In the rows, 128 means zero.
One turn sends every row of this set to another row. A few are shown first. Where does it send the rows asked after them?
J_741: [142 111 119 118 166 119 103  97 127 141 117 149 129  96 114 152 150 152
 120]
J_360: [106 107 168 148 151 133 157 133 116 121  93 131 138 131 106 113 158 124
 107]
J_529: [119 158 105 111 133 106 100 128  89 140 117 137 133 136 122 144 109 150
 120]
J_649: [ 95 127 161 150 132 129 170 136 109 116 111 144 133 168 122 122 145 118
 121]
J_837: [125 155 107 106 159 131 110 109 124 104 142  95 146 133 121 114 107 116
 132]
J_174: [119 142  99 102 160 142 123 109 132 111 159  94 143 143 110 116 126 115
 135]
J_526: [148 116 112 120 157  95 101  97 133 133 120 136 129  99 115 150 158 148
 116]
J_123: [144 112 107 106 137 131 144  86 139 119 160 150 124 135 156 161 126 117
 127]
J_258: [109 153  99 112 135 116 109 131  93 150 129 139 132 149 108 146 127 153
 128]
J_814: [117 113 170 152 162 132 156 115 140 114 115 122 141 128 106  90 139 123
 122]
J_975: [117 154  94 114 127  92 108 128  98 141 131 130 131 150 111 145 135 150
 123]
J_455: [107 119 155 140 115 122 178 136 105 133 119 153 128 159 131 116 121 130
 113]
J_88: [110 105 167 143 152 142 170 124 129 106 108 122 139 139 118 110 155 107
 112]
J_180: [118 114 171 157 163 126 149 118 133 121 104 129 138 121 100  94 144 133
 120]
J_502: [148 117 101 109 130 105 138  85 140 115 159 141 124 137 154 157 133 118
 122]
J_199: [115 110 158 140 114 122 181 129 113 134 121 160 124 152 140 123 124 129
 110]
J_614: [109 111 169 151 133 127 173 122 119 120 107 159 127 154 136 134 151 120
 117]
J_487: [127 144  95 105 152 116 118 107 135 108 154  89 142 142 112 117 134 116
 130]
J_29: [150 121 124 119 163 111  96  94 124 128 110 143 129  89 131 148 129 145
 117]
J_109: [147 126 111 105 135 122 132  89 133 110 150 142 127 129 166 152 105 115
 121]

J_29 goes to J_529
J_88 goes to J_614
Now these:
J_502 goes to J_526
J_123 goes to J_741
J_199 goes to J_180

One turn sends every row of this set to another row. A few are shown first. Where does it send the rows asked after them?
J_977: [135  97 163 123 128 132 120  65 168 118 172 133 161 145  66 162 150 150]
J_974: [118 110 154  77 135 118 135 110 160 146 179 146 156 143  94 174 169 151]
J_84: [ 88 119 156 156 182  97 141  86 189 136 158 115 155 168 106 167 146 163]
J_619: [128 111 120 134 144 126 182  81 143 109 132 121 188 156 132 171 167 124]
J_685: [104 129 164 137 124 123 118 103 175 111 175 118 144 109  90 163 154 145]
J_625: [125  90 156 138 176 102 138  93 173 125 133 122 144 151 153 157 150 115]
J_706: [118 149 164 123 124 133 158  91 169 171 147 102 135 142 119 175 173 122]
J_564: [141 103 158 143 190 103 151  97 177 138 155 133 143 169 132 169 171 118]
J_257: [141 112 166  91 144 122 132  99 185 158 171 144 155 171 110 183 177 151]
J_557: [109 133 168 126 157 144 126  82 148  86 140 120 176 159  69 191 145 137]
J_400: [114 130 171 131 147 136 127  62 189 134 132 110 153 189  91 193 147 171]
J_370: [123 125 156  98 160 141 153  76 162 113 127 129 141  90 118 165 127 144]
J_763: [103 116 138 161 159 131 169 110 189 136 144 143 158 165  96 181 183 159]
J_856: [ 97  91 149  89 159 124 123 111 142 101 128 133 152 130 119 176 150 130]
J_96: [114 132 151 136 155 165 143  90 178 111 128 126 142 113  85 135 136 147]
J_111: [156 113 158 122 169 117 149 108 196 150 161 146 145 170 123 172 183 142]
J_398: [ 93 136 161 140 140 144 110 129 151 110 133 111 154 145 107 176 168 127]
J_313: [149 143 136 153 158 138 156 104 195 105 136 119 156 158 108 151 155 182]
J_72: [133 125 160  79 159 134 149  79 130  99 137 132 175 133  92 198 142 146]
J_760: [152 140 153  77 176 126 143 101 164  98 143 112 181 148  95 163 143 165]
J_388: [ 70 121 136 117 150 132 175  77 163 152 124 117 155 135 127 176 153 132]
J_46: [124 114 148 132 169 155 122 119 143 116 113 116 161 165  96 134 151 137]
J_840: [145 146 148 106 135 126 161 115 134 136 147 104 190 166 109 166 173 129]
J_81: [123 144 156 104 144 123 186  89 160 172 159 132 143 136 101 180 164 160]
J_941: [111  82 146 115 174 120 136 103 156 111 119 130 139 128 132 149 143 119]
J_559: [137  95 148 136 125 152 139  86 184 123 136 146 179 176  92 180 175 159]
J_653: [138 136 142 139 183 126 175  85 125 127 136 119 156 154 134 167 157 114]
J_776: [104 106 146  78 132 117 128 124 155 113 155 139 163 124 114 177 159 150]
J_762: [179 141 148 126 178 128 162  85 176 121 135 122 155 157 144 166 152 159]
J_699: [107 125 152 138 134 133 174  82 161 153 154 127 151 147  57 153 153 157]
J_261: [123 106 153 136 173 119 121  90 182 125 133 108 166 163 117 122 125 165]
J_100: [132 138 152  93 115 124 167 103 150 130 142 128 189 140 125 199 162 161]
J_178: [ 96 135 159 152 129 140 121  75 175 126 129  95 167 157 136 155 135 137]
J_655: [111 140 142 162 176 126 155  87 134 120 153 109 160 178  89 154 154 133]
J_617: [118 134 153 140 101 128 150 104 180 107 144 115 195 139 107 172 154 163]
J_771: [169 115 144 123 172 124 153  60 172  81 146 119 159 152 112 182 154 140]
J_723: [ 95 133 160  82 178 130 143  74 193 127 130 113 144 126 106 176 130 165]
J_129: [144 141 174 106 173 119 149  59 178 154 149 119 137 169 117 197 149 163]
J_921: [143 134 169 119 164 132 143  58 197 130 150 112 109 129 104 184 154 140]
J_312: [101 133 162 126 152 128 148  70 151 133 124 108 151 127 159 182 136 118]

J_388 goes to J_840
J_72 goes to J_129
J_625 goes to J_776
Now these:
J_557 goes to J_400
J_685 goes to J_763

One turn sends every row of this set to another row. A few are shown first. Where does it send the rows asked after them?
J_942: [149 169 146  88 158 144  79 117 104  92 148 131 187 129 123 122 160 142
  92  74 166 132 128 170 155 156 157 132 142  92 182  81  93 113 161 132
 118 116  85 106  94 113 133  92 160 134 153 162 121 117 111 107 164]
J_561: [179 151 139 121 171 159  74 109 129 142 131 130 141 118 104 116 156 136
  85  93 137 111 154 125 197 119 144 113 131  75 135 102 111 111 149 117
 120 167 114 103 124 110 117 147 165 138 148 148 172 135 152  97 147]
J_537: [183 144 137 124 142 124  81 126 113 154 147 141 173 120  99 105 131 109
 117  73 195 116 128 120 152 137 155 134 107 108 136  84 136 107 166 131
 123 179 118 103 106 164 118 119 157 145 165 137 127 119 151 132 148]
J_401: [148 137 131 135 160 122  88  88 104 139 127 138 171 137  70 119 142 171
 152  70 163 133 122 104 156 136 159  99 137 117 151  85  90 110 168  98
 122 179 146  92 127 124 164 117 136 133 138 172 153 125 122 124 163]
J_933: [175 155 145 128 159 110  92 160  99 144 152 133 140 164  93 147 168 152
 109  67 151 126 131 140 169 147 148 123 142  79 179 121  64 112 122 129
 128 100 158  86 111 145 133 154 166 104 129 150 126 145 176 107 152]
J_877: [168 142 124 116  89 152 100 137 105 123 151 167 172 156  96 136 143 126
 129  68 143 122 102 138 155 179 125 120 140 125 177  93 105 123 124 134
 128 162 125 128 118 119 136 146 155  99 201 162 133 121 159 141 129]
J_299: [151 149 132 106 123 107  86 138  98 153 136 175 188 155 101 145 129 142
 145 112 149 134 124 134 105 173 128 144 148 123 146 111  82 127 132 159
 133 160 131 135 104 163 160 119 138 142 171 149 115 129 173 142 172]
J_677: [136 131 121 113 129 130  72 108  98 153 148 150 168  82 118 159 153 128
 109 123 138 152 143 128 136 167 132 127 159 130 127  85  99 131 128 143
 128 172 103 106 145 148 166  92 132 160 144 147 160 122 120 109 134]
J_805: [154 144 136 137 129 123  91 112 119 113 191 160 137 116 102 111 114 123
 108  90 166 109 142 150 147 168 117 125 130 103 121 124  90 104 170 140
 112 116 134 104 116 128 148 156 119 111 157 162 132 136 160  86 118]
J_133: [148 127 144 122 117 144 111 106 106 160 177 180 129 154  75 135 170 139
  97  92 125 142  99 158 157 188 126 141 130 123 134 126  73 123 137 136
  90 146 123  91 113 144 128 114 142 116 146 169 118 175 143 122 121]
J_134: [139 147 146 132 148 171 105 137 108 119 166 168 169 117  71 129 151 120
 119  57 149 172  99 164 137 155 153 112 164  75 159 132 100 106 137 101
 135 131 113  76  93 125 121 108 172 132 171 152 139 122 150 142 130]
J_418: [143 124 160 127 146 120  62 134 103 103 133 148 143 129  93 129 163 161
 124 112 157 142 145 140 154 172 130 111 140  59 181 103  88 104 130 114
 146 137 134 113 150 112 134 109 162 138 130 168 141 125 169 141 210]
J_910: [151 110 149 134 118 123  77 153  95 116 117 154 133 164  84 126 171 150
  99  75 157 156 123 179 148 181 116 136 114  85 137 112  82  96 131 146
 146 127 111 139 122 132 139 150 159 129 123 151 125 144 132 145 129]
J_744: [153 124 153 162 121  92 100 120 111 143 125 147 159 104  59 138 169 175
 109  90 143 165 108 129 155 155 115 138 118  67 123 115  73 100 116 107
 123 132 136  93 146 163 144 121 147 137 144 176 168 145 177 122 159]
J_906: [174 173 123 126 154 136  85 103 129 123 151 155 182  93  76  97 140 162
 127  82 143 113 112 103 166 141 162 120 139 113 155  71  94 168 141 150
 107 146  97  98 127 148 130 161 119 143 158 156 150 109 145 104 158]
J_679: [140 126 167 128 149 116 116 135 124 119 151 156 153 129  50 157 190 153
 112 117 139 154 116 127 134 174 150 134 147 108 142 136  52 108 132 168
 123 125 105 107 131 107 137 144 128 145 115 165 118 147 160  92 151]
J_69: [146 181 152 113 136 163 114 146 132 119 161 189 211 105 107 108 166 153
  87  91 148 144 131 151 147 135 130 154 125  82 141 101  66 132 132 140
 110 104  89 119 112 134 122 142 149 136 152 157 132 131 171 141 126]
J_758: [169 127 150 146 183 139 117 152 102 145 158 146 170 103  86 152 143 157
 142 106 170 140 129 103 183 164 146 130 143  93 155  98 107 125 150 131
 107 176 109  88 118 125 119 105 167 143 119 138 133 132 166 128 197]
J_896: [142 161 121 111 147 157  59 121 104 133 134 148 143 122 134 126 150 171
 116  90 127 140 112 163 163 193 101 127 152  97 182  97  77 128  90 113
 127 114 107 118 131 138 137 117 164 100 160 143 164 141 127 118 151]
J_38: [139 153 140 105 145 122  72 135 108 172 105 173 172 131  69 160 162 130
 133  96 130 140 121 120 159 179 130 131 155 105 159 103  71 117  80 142
 126 145 105 108 115 139 119 132 151 138 168 132 187 112 117 122 179]
J_628: [177 158 110 109 107 144  56 108 122 128 155 143 172 117 117  91 160 140
  94  90 152 147 131 139 154 144 151 134 159 117 154 106  92 126 105 131
 159 141 103 106 154 137 163 130 126 155 151 154 144 139 163 159 134]
J_305: [127 152 136 155 172 147  84 162 117 152 147 125 169 112  97 151 151 176
  89  89 163 157 147 123 151 148 148 114 135  91 143 131  70 109 108 135
 151 131 119  93 136 119 163 122 158 151  99 154 160 143 143 125 152]
J_675: [148 162 158 144 139  99  99  91 122 159 124 170 152 130  86 130 152 167
  94  80 167 114 129 135 155 163 112 136  88 124 172  97  72 122 152 154
  96 148 115 131 129 154 120 114 104 118 152 162 128 156 121 104 151]
J_479: [125 156 170 116 171 113  82 132 131 119 118 120 208 110 114 124 148 134
 135 117 166 147 118 130 142 122 165 151 124 107 184  86  67 101 150 140
 135 153 110 112 118 142 138 125 161 148 161 135 108 131 153 105 166]
J_101: [153 178 150 119 135 116 125 108 120 144 121 175 209  88  76 128 143 139
 126 115 155 142 114 118 154 152 139 132 124 108 138 141  68 119 122 142
 112 157  76  97  80 128 114 128 164 117 153 133 141 147 146 104 117]
J_952: [125 153 176 113 154 136 111 121 113 159 164 145 173  95  87 153 161 127
 110 117 175 145 111 129 133 173 136 125 144 118 158 137  85  73 126 100
 119 130 126  74 120 126 165  68 167 125 155 152 134 133 147 108 155]
J_18: [136 146 163  88 147 105  95 124 111 126 120 167 155 134  69 127 166 148
 108  95 143 122 102 157 118 179 105 124 113 104 125 109  70 102 131 142
 106 108 132 125  91 129 136 151 162  97 164 163 145 127 123  73 125]
J_399: [167 143 169  82 175 119  84  92 125 140 146 173 140 102  70  89 159 129
 143 116 162 119 113 137 138 162 137 143 130 118 136  94  91 118 162 129
  81 133 107 101 111 155 116 128 130 145 154 139 126 135 145  87 168]
J_643: [163 146 129 123 156 170  80 124 121 163 161 141 134 139  90  97 144 147
 101  59 157 119  91 153 141 147 134 139 119 143 122  81 110 119 144 146
  96 126 117 117 124 161 158 135 128 139 166 151 141 120 116 125 121]
J_211: [193 162 126 130 152 151  86 162  92 128 124 147 165 100  81 120 151 184
 119  66 172 119 127 119 158 163 125  94 127  75 139  93 123 129 122 127
 145 131 113 119 133 118 157 130 157 131 132 154 170  93 141 136 157]

J_211 goes to J_679
J_942 goes to J_38
Now these:
J_744 goes to J_805
J_18 goes to J_906
J_877 goes to J_479

One turn sends every row of this set to another row. A few are shown first. Where does it send the rows asked after them?
J_61: [160 132 118 139 132 139 124 128 153  98 134 153 131  89 132  90 156 151
 122]
J_350: [107 141 110 108 129 133 136 160 141 104 157  89 109 123 153 144 139 113
 119]
J_853: [116 101 123 110 139 123 154  93 118 128 115 143 138 142 110 130  94 120
 114]
J_402: [162 127 119 141 135 137 124 120 156  90 138 151 128  90 127  96 153 144
 123]
J_173: [135  99 121 106 132 135 141 106 123 147 149 141 161 144 143 142 135  97
 140]
J_454: [112 137 123 102 126 133 135 159 134 129 189 108 135 125 160 135 145 127
 132]
J_749: [125 132  96 145 128 126 140 170 141 135 127 136  95  87 124 116 119 168
 120]
J_154: [102 114 123 108 131 126 156 113 113 144 103 152 142 144 125 112 101 136
 105]
J_147: [136 119  94 149 139 124 137 147 150 110 137 120  85  88 108 137 110 147
 127]
J_151: [114 122 102 111 122 137 142 138 120 133  82 124 126 142 156 134 138 102
 106]
J_427: [117 118 114 106 119 138 144 138 115 164 117 148 158 143 164 122 147 119
 121]
J_850: [113 105 128 107 135 124 156 100 115 144 125 154 151 143 120 119  99 132
 116]
J_297: [130 101 108 112 136 134 140 107 128 114 114 115 130 140 136 154 128  79
 122]
J_166: [118 131 117 106 133 132 135 147 141 111 186  93 122 125 149 149 137 110
 132]
J_687: [147 108 106 144 141 124 136 134 148 125 173 136 107  88 105 135 111 151
 145]
J_224: [161 130 114 143 135 136 122 124 155  85 126 146 120  89 128  97 153 143
 116]
J_495: [136 120 109 141 131 126 139 157 140 150 165 151 119  89 124 117 122 174
 139]
J_229: [107 111 118 109 135 122 155 106 117 128  94 140 130 142 118 126  96 125
 104]
J_959: [102 148 116 104 122 134 138 174 132 125 160 100 122 125 166 131 144 127
 119]
J_648: [155 135 114 139 131 136 124 132 153  95 123 149 123  89 132  91 155 151
 115]

J_959 goes to J_454
J_61 goes to J_402
Now these:
J_297 goes to J_151
J_229 goes to J_154
J_147 goes to J_749

